In the data rows, the value 50 means zero.
Here are some rows, each followed by its group. Rows of different groups can look alike.
[26 42 27 32 22 42 42 36 43 31 43 28 42 33 34 34 35 30 35 28 42 45 20 35] brick
[46 42 46 42 52 42 43 45 43 45 43 45 46 48 37 38 39 54 39 42 46 46 47 34] raft
[39 42 43 35 40 44 42 45 43 34 44 41 41 47 33 34 38 47 35 51 43 45 49 44] silk
[22 42 31 32 28 43 43 23 43 34 43 24 42 37 33 35 35 25 31 28 42 45 20 35] brick
[43 41 42 37 44 43 43 53 43 38 43 50 46 39 37 39 35 43 46 51 43 47 49 42] raft
[55 50 65 64 64 47 43 54 47 53 53 54 42 62 52 57 51 55 53 66 55 47 62 55] barn
[60 54 62 67 63 47 56 58 55 56 52 63 59 62 64 70 55 56 67 58 72 58 63 67] fern
[59 54 57 60 64 64 61 57 51 64 61 63 63 65 67 65 54 55 67 64 55 59 62 71] fern
[33 41 39 35 43 43 43 49 43 39 44 33 41 33 33 39 34 35 35 39 43 47 32 35] silk
[59 54 65 49 64 45 48 58 47 52 44 63 50 58 60 61 62 57 63 62 42 45 62 63] lamp
[61 41 57 64 48 54 52 58 52 57 46 54 51 44 45 42 58 51 57 61 42 46 62 47] barn
[47 41 35 41 44 42 43 50 44 39 43 49 41 43 37 42 35 55 34 32 42 45 50 35] raft
[60 58 61 64 56 54 55 59 60 64 60 62 54 62 67 65 63 56 67 64 59 59 63 56] lamp
[47 47 46 38 48 41 43 44 48 49 43 50 45 51 49 34 42 55 46 50 42 46 50 44] raft
[55 45 58 61 55 47 60 58 44 56 52 58 50 51 48 52 59 55 65 64 60 46 49 63] barn
[60 60 61 67 65 45 48 58 44 60 44 63 54 61 71 59 61 55 49 65 55 45 54 51] lamp
[51 45 61 56 59 46 47 58 43 60 44 58 45 69 59 50 54 55 61 61 55 50 62 55] barn
[60 50 64 64 64 59 51 59 48 64 51 63 67 65 59 61 58 55 63 58 51 54 63 62] lamp
[20 42 28 31 27 43 43 36 44 34 44 20 42 37 33 34 35 30 32 34 42 45 29 35] brick
[60 63 57 68 63 59 60 58 48 68 53 58 64 65 64 73 55 56 67 65 67 55 62 71] fern
[59 58 64 66 63 73 68 58 74 67 73 64 86 69 71 69 75 55 67 65 80 76 63 75] seed
[34 49 35 35 36 41 47 41 44 34 43 33 42 36 37 41 39 51 39 39 43 46 35 35] silk
[33 43 31 35 27 44 44 37 43 30 44 24 42 33 41 38 35 46 31 39 43 46 24 39] silk
[56 42 43 39 48 42 43 44 44 42 43 54 42 33 45 37 39 48 38 42 42 46 46 39] raft
[60 46 57 53 64 52 46 58 43 60 43 58 42 51 63 46 47 56 42 58 47 50 50 56] barn
[38 42 31 34 43 43 43 40 43 34 44 33 41 36 37 34 35 43 35 39 43 46 50 34] silk
[47 41 43 38 48 42 44 45 43 34 42 33 41 36 38 38 34 47 34 32 42 46 50 38] silk
[51 50 50 60 52 43 42 58 48 57 47 58 41 47 48 46 50 54 53 54 46 46 54 51] barn
[59 46 45 35 43 42 43 58 44 46 43 55 41 43 41 42 38 56 34 43 42 45 49 34] raft
[60 49 65 64 61 51 55 58 56 67 44 62 41 65 64 58 54 55 60 65 60 50 63 71] lamp
[60 55 64 68 60 59 56 59 61 63 61 63 67 66 60 64 62 56 68 61 50 50 62 68] lamp
[59 54 57 56 56 42 46 54 47 56 51 50 41 48 45 53 58 55 53 62 46 55 62 48] barn
[38 40 38 35 40 43 43 48 43 37 43 37 41 37 34 42 34 46 41 28 41 46 45 38] silk
[60 62 65 63 65 51 54 57 69 63 65 62 55 61 67 62 62 55 65 58 51 50 61 63] fern
[59 72 65 68 65 55 67 58 69 64 69 63 55 62 67 72 66 54 63 65 73 55 63 74] seed
[58 71 64 68 63 60 72 58 61 67 57 62 67 69 71 65 66 55 67 66 68 59 62 71] fern
[43 42 35 39 31 43 42 37 43 35 44 36 46 32 44 34 35 42 35 43 42 46 37 43] silk
[55 54 65 64 60 46 55 58 53 63 57 63 71 62 58 64 65 55 60 65 51 50 62 54] lamp
[26 42 28 31 27 43 43 28 44 34 43 20 42 33 33 34 35 21 32 36 42 46 29 35] brick
[60 54 61 56 64 55 59 59 57 64 47 62 63 66 64 61 62 55 61 61 47 46 62 55] lamp
[60 59 64 67 56 64 68 58 51 67 47 63 50 65 56 61 58 55 67 64 59 50 62 51] fern
[59 54 64 56 64 59 43 58 43 64 48 63 59 59 59 57 58 56 57 55 51 46 63 54] barn
[47 46 38 50 48 42 43 46 44 30 43 33 41 37 33 34 35 52 35 35 42 46 49 34] silk
[55 47 60 60 65 46 51 58 44 67 48 62 45 65 48 57 58 55 53 58 47 47 62 59] barn
[38 42 31 32 27 41 43 28 43 31 43 29 42 33 33 35 34 42 32 28 42 45 23 34] brick
[59 68 65 63 64 77 68 58 61 67 69 62 68 65 71 70 75 55 63 62 67 67 58 68] seed
[60 46 61 59 52 43 47 57 48 66 44 63 55 55 52 49 54 55 60 61 43 46 61 35] barn
[34 42 35 34 32 43 44 55 43 31 43 24 46 36 33 35 35 39 32 28 42 46 32 36] brick
[60 42 61 64 63 42 43 59 51 56 53 62 53 47 45 57 55 55 54 54 50 45 62 55] barn
[55 50 65 56 64 42 51 58 52 68 48 62 55 61 63 58 59 55 60 57 51 50 63 55] lamp
[34 41 31 31 32 42 43 37 44 37 43 24 42 36 34 34 39 38 39 31 41 47 33 39] silk
[59 53 65 63 63 64 55 58 48 56 52 59 55 62 59 61 63 56 46 61 42 51 54 63] lamp
[58 41 65 59 52 42 47 59 44 60 48 62 51 58 56 65 51 56 60 65 42 47 63 63] barn
[47 42 31 34 39 42 44 27 43 30 43 24 41 36 37 34 38 51 31 28 41 46 29 35] brick
[38 41 31 35 32 43 42 40 43 35 44 37 42 41 34 35 35 38 31 27 43 45 37 36] silk
[47 45 43 56 40 43 43 41 44 34 43 45 41 39 37 38 39 51 35 39 42 45 54 39] raft
[37 41 42 31 36 42 44 46 43 30 43 42 42 40 37 35 43 47 47 39 42 50 41 39] silk
[43 42 42 31 44 42 42 54 43 38 43 46 41 32 36 34 34 46 31 35 42 45 38 35] silk
[60 69 57 67 64 64 64 58 64 66 60 63 71 69 63 69 71 56 67 61 76 76 62 72] seed
[54 41 39 36 44 42 46 53 43 45 53 44 43 33 37 42 50 43 35 40 43 46 41 43] silk
[21 41 28 31 28 42 43 24 44 30 44 29 42 33 34 35 35 39 31 32 43 45 28 35] brick
[59 66 65 68 60 56 47 58 61 63 56 62 55 65 63 61 71 54 67 65 55 54 63 71] fern
[42 42 36 31 31 41 41 48 43 38 44 28 42 40 40 34 39 43 32 35 43 46 32 35] silk
[59 42 57 64 60 43 47 58 47 57 47 51 42 48 59 42 50 55 57 53 47 49 57 47] barn
[59 55 60 61 64 56 57 58 56 60 57 58 50 58 63 54 62 55 53 62 59 50 63 60] lamp
[52 42 38 46 48 42 42 54 43 34 44 49 42 40 38 37 35 51 35 35 42 46 50 39] raft
[30 41 27 31 35 42 42 41 44 32 43 20 42 33 33 36 35 38 31 27 42 46 32 33] brick
[59 67 61 60 56 42 50 58 47 59 48 62 55 66 67 62 67 56 64 65 51 50 59 64] lamp
[60 76 65 67 65 76 73 58 73 67 82 63 76 68 70 68 74 54 67 64 72 72 62 72] seed
[56 50 43 42 59 42 43 59 44 42 43 57 42 40 41 50 47 55 49 54 43 46 59 35] raft
[42 42 28 35 26 43 42 49 43 31 44 41 41 33 33 34 35 39 31 33 43 45 27 42] brick
[59 59 65 67 64 68 63 57 56 63 83 63 63 65 71 73 70 56 67 61 72 58 64 68] seed
[55 46 57 64 60 42 60 58 52 63 48 58 46 65 51 49 55 55 57 54 46 45 63 51] barn
[60 67 65 64 64 55 69 58 66 68 64 62 67 65 63 74 74 55 68 65 67 50 63 72] fern
[44 42 35 32 27 42 42 27 48 30 43 33 42 32 34 34 39 33 31 32 43 46 32 36] brick
[60 67 65 57 64 71 61 58 73 66 73 62 66 66 67 72 71 55 68 65 72 67 62 75] seed
[52 50 61 57 56 42 43 58 52 56 44 54 50 55 46 46 39 51 49 58 44 46 50 51] barn
[61 62 65 67 65 63 56 58 61 67 61 63 63 66 70 69 66 55 64 65 63 54 63 63] fern
[60 59 61 68 64 64 55 57 60 68 61 63 55 66 72 66 63 57 67 65 59 55 62 71] fern
[47 41 57 35 44 43 42 53 44 42 48 45 46 33 41 42 39 55 46 43 42 45 46 35] raft
[38 42 31 31 36 43 43 36 45 35 43 33 42 33 33 35 35 47 35 28 43 46 32 36] silk
[25 41 32 35 27 47 43 24 43 31 43 29 41 32 34 38 34 51 32 32 42 46 28 35] brick
[60 58 64 67 65 73 56 58 61 64 64 62 59 65 64 65 64 54 67 66 46 54 63 59] fern
[60 63 64 68 64 60 64 58 56 64 56 59 63 55 67 73 70 55 68 61 59 59 58 64] fern
[51 46 32 32 32 43 42 49 43 38 43 49 42 40 33 38 33 47 35 38 42 46 37 40] silk
[56 41 39 46 44 42 42 58 44 45 42 50 42 40 45 42 35 50 42 42 42 46 38 39] raft
[43 40 32 35 39 41 44 54 43 35 43 28 41 37 34 38 34 39 32 39 42 46 32 35] silk
[42 42 34 39 56 43 44 54 43 31 43 45 46 37 34 38 38 52 32 39 42 46 49 35] silk
[55 40 39 46 31 43 43 55 44 43 44 50 42 33 44 34 34 51 45 39 42 46 50 35] raft
[56 42 50 45 40 41 43 53 43 34 48 45 41 47 37 38 35 56 43 43 42 46 41 35] raft
Which 4 groups are nearest to each row below, nearest first, going by the distance to the centre of the group?
[59 49 60 56 56 48 46 58 51 56 52 63 64 63 56 45 66 56 64 61 46 51 58 44] >> barn lamp fern raft
Which 4 groups are nearest to each row below, nearest first, going by the average distance to the group's rows?
[34 41 45 34 39 42 43 40 44 38 44 49 42 44 41 38 40 55 43 38 42 45 46 38] >> raft silk brick barn
Which 5 groups are nearest to each row below, nearest first, going by the distance to the group's nearest row?
[52 42 62 42 48 43 55 54 47 53 44 59 42 48 52 57 38 55 60 58 42 46 54 35] >> barn raft lamp silk fern
[50 46 49 38 55 42 43 54 48 45 44 50 42 39 41 38 40 55 46 50 43 46 58 48] >> raft barn silk lamp brick
[47 51 42 46 53 42 43 54 43 38 44 55 42 46 44 43 39 55 43 53 46 46 62 36] >> raft silk barn lamp brick
Which 4 groups are nearest to each row below, nearest first, going by the distance to the group's nearest row?
[56 46 43 38 40 43 43 53 43 49 49 46 42 36 41 39 39 56 39 46 42 50 46 34] >> raft silk barn brick
[60 46 36 53 52 42 51 53 44 38 43 54 43 36 44 43 43 47 45 31 42 45 36 39] >> raft silk barn brick
[60 68 64 67 65 63 56 58 74 67 52 63 68 65 68 68 66 55 67 65 50 50 62 71] >> fern lamp seed barn
[59 50 65 64 60 72 56 58 60 59 48 62 59 50 60 72 58 56 63 65 60 54 63 76] >> fern lamp barn seed
[60 47 61 59 60 42 43 53 48 60 44 58 50 51 45 43 39 56 56 57 46 47 62 47] >> barn lamp raft fern
[60 42 57 46 51 42 43 57 47 38 43 50 46 44 36 33 35 47 42 47 42 47 54 40] >> raft silk barn brick
[60 67 64 68 59 42 51 58 51 60 44 62 42 66 60 56 55 56 67 61 64 49 62 60] >> lamp barn fern seed
[61 45 61 57 64 56 56 57 43 64 48 62 46 57 55 66 53 56 68 65 51 58 58 59] >> barn lamp fern seed
[44 41 39 38 39 42 43 41 43 37 43 36 42 36 38 35 34 47 32 39 42 46 36 34] >> silk brick raft barn
Which 5 groups are nearest to each row below, nearest first, going by the average distance to the group's rows?
[42 41 39 42 36 42 43 45 43 45 44 50 41 37 36 42 43 42 31 39 42 46 49 40] >> raft silk brick barn lamp
Which 3 other groups have their centres nearest to the centre of group brick, nearest first?
silk raft barn
Which 5 groups are nearest to each row below, nearest first, going by the distance to the centre of the group?
[59 41 54 50 65 43 52 53 48 49 51 55 41 51 45 54 46 56 50 50 47 46 59 50] >> barn raft lamp fern silk
[51 58 57 60 63 50 52 58 43 57 44 58 50 70 64 49 54 55 61 65 47 46 59 60] >> lamp barn fern seed raft
[60 54 65 60 56 42 47 57 51 56 47 62 55 55 56 61 58 55 56 65 51 58 62 47] >> barn lamp fern raft seed
A new table starts here, with new groups. Each row is followed by its group. Groups can overlap.
[53 47 37 47 62 62 52 34 50 53 25 51 52 66 48 50 37 59 53 57 39 69 55 57] plum
[54 52 44 40 43 48 49 38 49 57 49 51 35 66 57 53 60 50 44 44 46 46 38 55] plum
[66 57 62 25 37 46 51 61 69 41 49 35 48 38 43 38 57 53 75 43 57 59 30 36] wolf
[31 43 31 75 57 55 55 42 20 42 40 64 55 51 58 62 44 46 66 80 35 41 67 67] nail
[62 55 68 28 40 60 51 75 80 40 53 25 54 51 36 33 34 56 63 34 56 61 28 32] wolf
[64 33 38 44 19 43 62 65 52 35 48 56 20 54 61 48 68 36 55 57 37 37 18 71] wolf
[63 43 32 51 51 39 55 30 42 49 16 66 18 59 66 57 71 42 32 62 44 58 35 72] brick
[34 50 44 71 65 54 50 38 50 53 55 65 62 59 51 53 31 55 41 44 42 40 67 48] silk
[55 50 39 42 40 46 41 28 30 69 55 58 38 60 53 59 62 39 39 51 50 47 61 47] harp
[44 75 55 45 77 42 40 29 36 51 33 43 59 45 49 56 66 66 75 60 61 61 51 45] harp
[55 64 57 33 49 51 36 48 44 70 67 33 60 47 35 55 45 52 40 41 62 65 65 24] harp
[52 48 27 56 44 31 49 30 26 61 49 65 26 63 66 65 76 47 32 52 40 42 45 71] harp
[50 39 46 69 51 28 62 63 46 33 52 73 31 35 54 46 59 30 39 51 43 25 38 73] iron
[53 43 37 46 36 65 50 43 37 56 47 53 51 52 49 55 40 39 59 63 40 57 66 46] brick
[60 56 68 25 37 57 51 76 73 45 56 24 55 49 38 34 34 57 67 33 59 55 31 32] wolf
[56 65 57 34 49 53 35 48 43 70 68 32 62 49 35 54 45 53 46 41 63 64 66 25] harp
[36 55 80 59 64 52 51 76 59 31 63 46 70 37 31 31 24 47 71 42 68 30 55 30] iron
[46 58 44 45 50 44 56 34 46 64 55 59 38 62 55 52 57 46 39 36 52 36 50 51] nail
[51 57 77 52 65 49 51 75 73 40 63 44 65 35 27 31 25 47 50 30 66 46 51 28] iron
[41 50 54 69 79 56 62 61 60 32 32 61 63 29 43 40 23 43 55 59 41 46 55 59] iron
[51 68 59 41 67 49 45 36 47 41 26 43 54 47 49 47 64 63 86 60 60 62 41 44] brick
[45 56 50 60 76 40 47 30 49 55 35 66 43 54 54 51 52 48 29 44 52 46 51 56] silk
[51 52 40 51 61 65 53 33 53 51 21 52 51 64 56 50 36 56 56 59 43 65 53 53] brick
[59 69 62 34 65 57 42 47 64 58 36 30 56 58 40 45 41 63 46 38 64 73 45 34] plum
[42 39 43 79 62 51 65 72 57 27 49 66 58 29 45 48 31 37 49 66 33 42 51 67] iron
[58 41 71 37 25 57 61 78 67 45 49 23 59 38 45 35 52 49 75 42 52 68 33 48] wolf
[38 43 34 78 59 47 54 45 37 50 54 68 56 49 54 60 40 46 37 58 37 42 68 61] silk
[50 67 58 42 54 35 41 40 55 57 67 44 57 49 45 51 61 65 54 28 58 51 49 35] nail
[58 43 38 50 61 68 49 54 48 41 27 51 51 46 68 60 51 66 43 86 57 56 58 70] plum
[36 38 53 72 57 56 60 67 70 30 63 63 64 45 43 40 22 45 51 41 38 31 52 49] iron
[29 53 51 64 58 44 48 44 32 45 65 63 51 55 52 53 55 44 57 54 49 18 53 57] silk
[36 52 68 59 57 43 52 63 54 62 66 37 74 27 41 49 50 52 40 37 53 62 59 48] silk
[41 51 46 45 39 53 49 44 30 48 56 50 41 65 58 54 61 48 75 60 46 28 43 59] plum
[32 51 43 68 62 52 52 42 44 55 60 61 62 50 51 55 32 52 40 45 39 39 70 50] silk
[50 46 65 42 32 53 52 59 56 62 56 28 62 45 47 46 56 54 57 38 53 70 49 45] brick
[66 55 62 26 37 45 51 59 69 40 47 36 47 39 43 37 57 54 74 40 56 59 30 35] wolf
[61 48 31 48 51 38 55 37 36 50 19 60 21 49 65 59 73 41 35 68 41 57 35 76] brick
[42 52 34 78 79 48 56 43 38 48 28 66 56 38 53 61 41 46 34 71 36 59 65 70] silk
[57 66 57 33 49 44 44 48 65 51 56 35 53 48 44 50 64 63 55 38 56 62 34 37] brick
[50 35 47 69 47 29 62 62 47 35 53 75 30 38 54 45 59 29 35 50 45 23 41 68] iron
[48 37 29 61 35 57 56 49 47 45 49 56 47 59 57 60 45 50 48 58 28 53 49 63] brick
[50 50 61 60 73 43 58 54 61 36 33 65 42 41 48 35 44 38 44 47 54 38 41 58] iron
[32 51 42 66 63 64 50 38 34 42 42 59 62 62 53 54 36 53 72 69 41 41 64 55] nail
[45 40 61 60 52 40 58 58 61 40 58 67 41 48 47 36 43 36 40 34 54 22 45 50] iron
[41 53 48 58 60 38 48 39 44 57 61 63 45 55 53 52 53 48 33 36 47 31 53 54] silk
[48 42 27 60 47 56 56 46 42 48 39 55 47 52 57 63 47 48 43 66 29 61 51 65] plum
[49 64 64 44 57 51 40 50 64 61 64 37 60 62 39 46 38 64 39 25 64 55 52 27] nail
[49 45 65 42 30 55 53 64 64 58 63 27 63 46 45 47 58 55 51 37 51 71 42 44] brick
[45 73 56 46 77 44 39 25 41 50 31 48 58 54 49 53 65 66 73 59 63 61 51 42] harp
[55 62 63 33 46 55 43 55 65 58 60 30 57 64 41 44 40 64 52 28 62 59 44 29] brick
[49 73 54 38 55 36 39 36 52 64 64 39 56 51 48 57 66 67 46 32 56 57 48 37] harp
[44 45 39 51 41 61 52 36 49 57 47 54 50 71 56 53 37 56 50 47 40 49 59 46] plum
[31 50 41 67 63 64 50 38 35 41 42 59 62 61 53 55 36 53 73 68 40 42 63 55] nail
[49 69 58 36 58 50 38 47 49 70 62 31 61 51 38 54 42 61 38 37 61 63 59 31] harp
[43 70 62 51 62 34 41 53 63 52 80 45 65 41 40 51 59 63 48 28 58 44 45 38] silk
[38 51 40 60 55 58 50 38 45 56 52 56 58 60 54 56 36 56 46 46 37 48 64 51] nail
[59 44 55 28 35 59 42 55 52 53 64 46 38 63 67 48 63 65 46 51 71 25 49 54] brick
[65 62 54 27 39 45 40 47 48 57 60 38 51 42 41 50 67 52 70 45 57 63 49 31] brick
[51 43 27 51 44 37 51 33 15 44 31 67 30 59 61 62 68 29 64 80 44 36 48 71] plum
[46 59 50 59 77 40 48 32 47 56 36 63 43 53 53 50 53 48 32 46 53 45 51 58] silk
[54 71 60 40 74 54 39 37 61 66 39 36 59 61 41 50 43 65 34 36 66 73 53 32] harp
[63 52 65 28 32 46 53 58 76 41 51 38 46 52 46 36 57 56 68 32 60 53 29 31] wolf
[46 35 48 75 57 35 61 59 26 23 40 78 33 34 54 44 60 23 68 74 46 21 47 73] iron
[52 67 62 39 59 49 40 53 54 63 62 34 63 50 37 48 39 59 45 36 63 59 57 29] nail
[42 45 42 66 58 56 48 41 38 55 57 64 61 44 43 53 33 38 43 56 42 48 79 43] silk
[53 40 36 47 37 64 49 40 40 54 46 54 52 54 50 53 39 41 59 60 38 57 65 43] brick
[48 51 38 47 46 62 51 41 39 58 44 49 53 56 53 57 39 51 60 58 39 55 61 53] plum
[58 47 33 61 62 33 50 27 37 50 23 71 24 57 64 60 70 43 28 60 44 54 42 71] nail
[50 63 52 54 77 41 42 31 45 60 41 62 39 58 58 54 61 48 31 51 51 46 55 58] silk
[54 63 60 48 60 35 37 44 51 56 70 52 60 33 35 50 58 49 52 41 62 53 62 29] silk
[54 43 28 61 58 57 58 37 44 44 14 59 44 53 60 58 44 50 45 70 33 70 52 66] brick
[43 47 45 49 39 54 47 37 36 46 53 56 39 77 59 50 58 50 76 54 47 28 41 55] plum
[66 58 65 28 39 49 51 62 80 36 49 35 48 50 42 36 57 59 74 37 58 59 21 37] wolf
[65 53 68 27 37 61 49 69 72 45 49 28 52 52 37 32 35 53 65 35 61 62 37 27] wolf
[55 58 60 37 51 51 38 52 52 64 66 37 61 46 32 48 40 49 41 39 64 62 63 23] nail
[64 32 38 44 19 43 61 62 55 35 48 58 19 57 61 47 67 37 52 54 39 39 18 70] wolf
[54 52 64 44 54 55 52 49 58 60 28 30 62 42 49 47 57 55 52 47 56 88 46 49] plum
[69 37 37 44 41 43 64 51 49 35 12 60 16 47 64 46 67 34 47 66 42 55 22 74] wolf
[47 50 25 67 68 52 52 28 35 55 21 61 48 52 60 66 47 53 35 69 33 70 62 67] harp
[47 44 48 38 43 70 45 58 53 50 60 44 58 55 63 55 43 70 46 63 60 35 66 51] plum
[59 38 76 36 26 52 60 77 64 52 47 24 58 39 46 34 52 41 71 40 57 71 33 42] wolf
[53 54 43 39 43 48 49 40 46 56 50 49 37 61 57 55 61 49 45 43 44 46 39 56] plum
[58 53 70 50 57 39 47 64 66 37 66 54 59 26 31 33 51 40 65 38 64 47 50 28] iron
[42 45 55 71 79 58 61 55 66 31 28 66 60 39 45 38 22 43 48 55 44 48 57 53] iron
[63 47 68 32 27 55 57 80 67 46 46 26 57 22 36 36 47 31 76 46 57 72 36 48] wolf
[50 53 39 51 62 65 51 31 52 53 21 53 51 65 56 52 38 58 54 60 42 65 54 54] plum
[42 65 67 51 71 48 42 57 70 56 67 40 68 50 33 46 34 59 29 29 64 54 52 30] silk
[50 56 38 51 63 63 53 36 44 53 25 48 53 54 56 56 39 56 59 60 36 65 55 58] plum
[69 46 67 25 29 61 48 71 68 45 53 30 52 48 32 31 36 43 67 41 63 63 43 22] wolf
[50 49 64 42 36 54 52 57 56 63 54 28 63 46 48 47 58 56 55 39 53 72 47 45] plum
Group wolf spreads out most along one direction. Which 3 other groups' directions of most spread are closest to that one, closest first?
iron harp brick
Which 5 groups are nearest to each row below, nearest first, going by the distance to the centre of the group?
[45 32 37 60 35 65 66 64 35 24 28 55 46 46 58 49 40 39 88 84 32 43 48 68] plum brick iron nail wolf
Group plum spreads out most along one direction. Which 3 other groups' directions of most spread are closest to that one, closest first?
iron wolf harp
Which 3 other groups have their centres nearest to the centre of group nail, nearest first?
silk plum harp
Which 5 groups are nearest to each row below, nearest first, going by the distance to the group's nearest row?
[50 55 43 48 51 47 43 26 46 61 51 56 37 73 58 57 61 54 36 39 47 45 46 52] plum nail harp silk brick
[45 50 60 45 58 49 41 59 49 54 75 55 50 47 60 51 58 62 29 51 74 15 62 55] brick plum silk nail iron
[56 64 68 32 62 50 33 60 72 47 71 36 64 39 50 52 67 80 42 46 80 45 47 38] silk brick nail harp plum
Which 4 groups are nearest to each row below, nearest first, going by the average distance to the group's rows?
[48 50 60 59 73 41 58 57 60 37 35 63 43 36 49 38 44 38 42 48 52 38 40 59] iron silk plum nail
[57 67 56 31 49 44 44 48 66 52 57 36 53 49 44 50 63 65 60 39 55 61 33 38] wolf brick harp plum
[42 37 53 70 55 58 58 60 61 32 49 60 56 47 42 42 18 43 59 48 39 37 59 46] iron silk nail plum
[48 49 60 59 74 41 59 56 60 36 35 64 43 36 48 38 44 38 43 47 51 38 41 59] iron silk plum nail
[48 41 28 59 36 57 56 53 44 46 52 53 47 57 57 61 46 49 51 62 28 52 49 65] plum brick nail silk
Which 3 other groups have their centres nearest to the centre of group harp, nearest first?
nail brick plum
Which 3 other groups have their centres nearest to the centre of group wolf, nearest first?
brick plum iron
Which 5 groups are nearest to each row below, nearest first, going by the average distance to the group's rows?
[47 60 59 47 63 49 49 47 47 68 37 28 68 31 47 56 60 58 46 49 51 86 54 54] harp plum brick silk nail
[40 41 34 81 66 49 55 43 48 43 45 71 54 51 52 60 39 47 28 57 34 52 62 61] silk nail plum iron brick
[57 56 45 39 55 49 50 34 46 55 27 51 33 60 59 50 59 50 49 50 48 55 39 59] plum brick harp nail silk
Which 4 groups are nearest to each row below, nearest first, going by the distance to the group's nearest row?
[47 51 64 49 48 47 50 57 46 64 56 31 68 31 44 51 56 50 51 44 52 73 58 47] plum brick silk nail
[62 55 69 27 40 62 53 75 80 40 52 24 54 53 36 34 35 56 61 34 60 62 28 31] wolf brick plum iron
[46 44 78 60 55 46 59 82 65 42 59 39 73 13 35 34 42 39 59 43 56 59 51 48] iron silk wolf brick
[57 42 30 49 32 34 53 37 30 56 47 62 22 61 66 60 74 41 39 53 40 40 40 69] harp brick plum nail
[65 32 37 46 20 42 61 62 52 35 48 57 20 56 60 47 68 36 57 54 36 37 18 71] wolf iron plum brick
[41 40 80 62 48 47 61 87 77 39 71 39 73 22 34 35 42 43 48 33 55 53 43 45] iron silk brick wolf
[52 64 61 33 43 55 41 61 64 59 74 25 61 59 38 48 42 64 52 27 56 55 40 32] brick nail harp wolf
[62 57 60 27 38 57 40 58 53 61 61 30 57 47 34 46 42 49 53 43 63 65 56 24] nail harp brick wolf
[44 58 40 59 74 60 51 34 46 55 28 55 57 53 54 55 37 54 46 59 42 61 62 55] plum brick nail harp
[55 39 71 35 21 56 61 79 66 48 51 24 59 34 45 36 52 46 68 41 52 68 37 46] wolf brick plum iron
[54 48 64 40 36 53 53 59 50 62 49 27 61 36 45 47 59 49 58 46 54 77 50 46] plum brick wolf silk
Group nail spreads out most along one direction. Which 3 other groups' directions of most spread are closest to that one, closest first?
silk harp brick
Which 3 other groups have their centres nearest to the centre of group silk, nearest first?
nail harp plum
Which 3 other groups have their centres nearest to the centre of group plum, nearest first?
brick nail harp
Which 4 groups are nearest to each row below, nearest first, going by the distance to the centre of the group?
[50 48 44 40 36 45 49 35 45 62 52 53 34 69 60 52 59 51 41 40 48 39 45 50] brick plum nail harp
[54 42 36 48 39 65 47 36 39 57 46 54 50 60 50 53 40 43 60 58 39 57 68 43] plum brick nail harp
Group iron spreads out most along one direction. Which 3 other groups' directions of most spread are closest to that one, closest first?
wolf harp brick
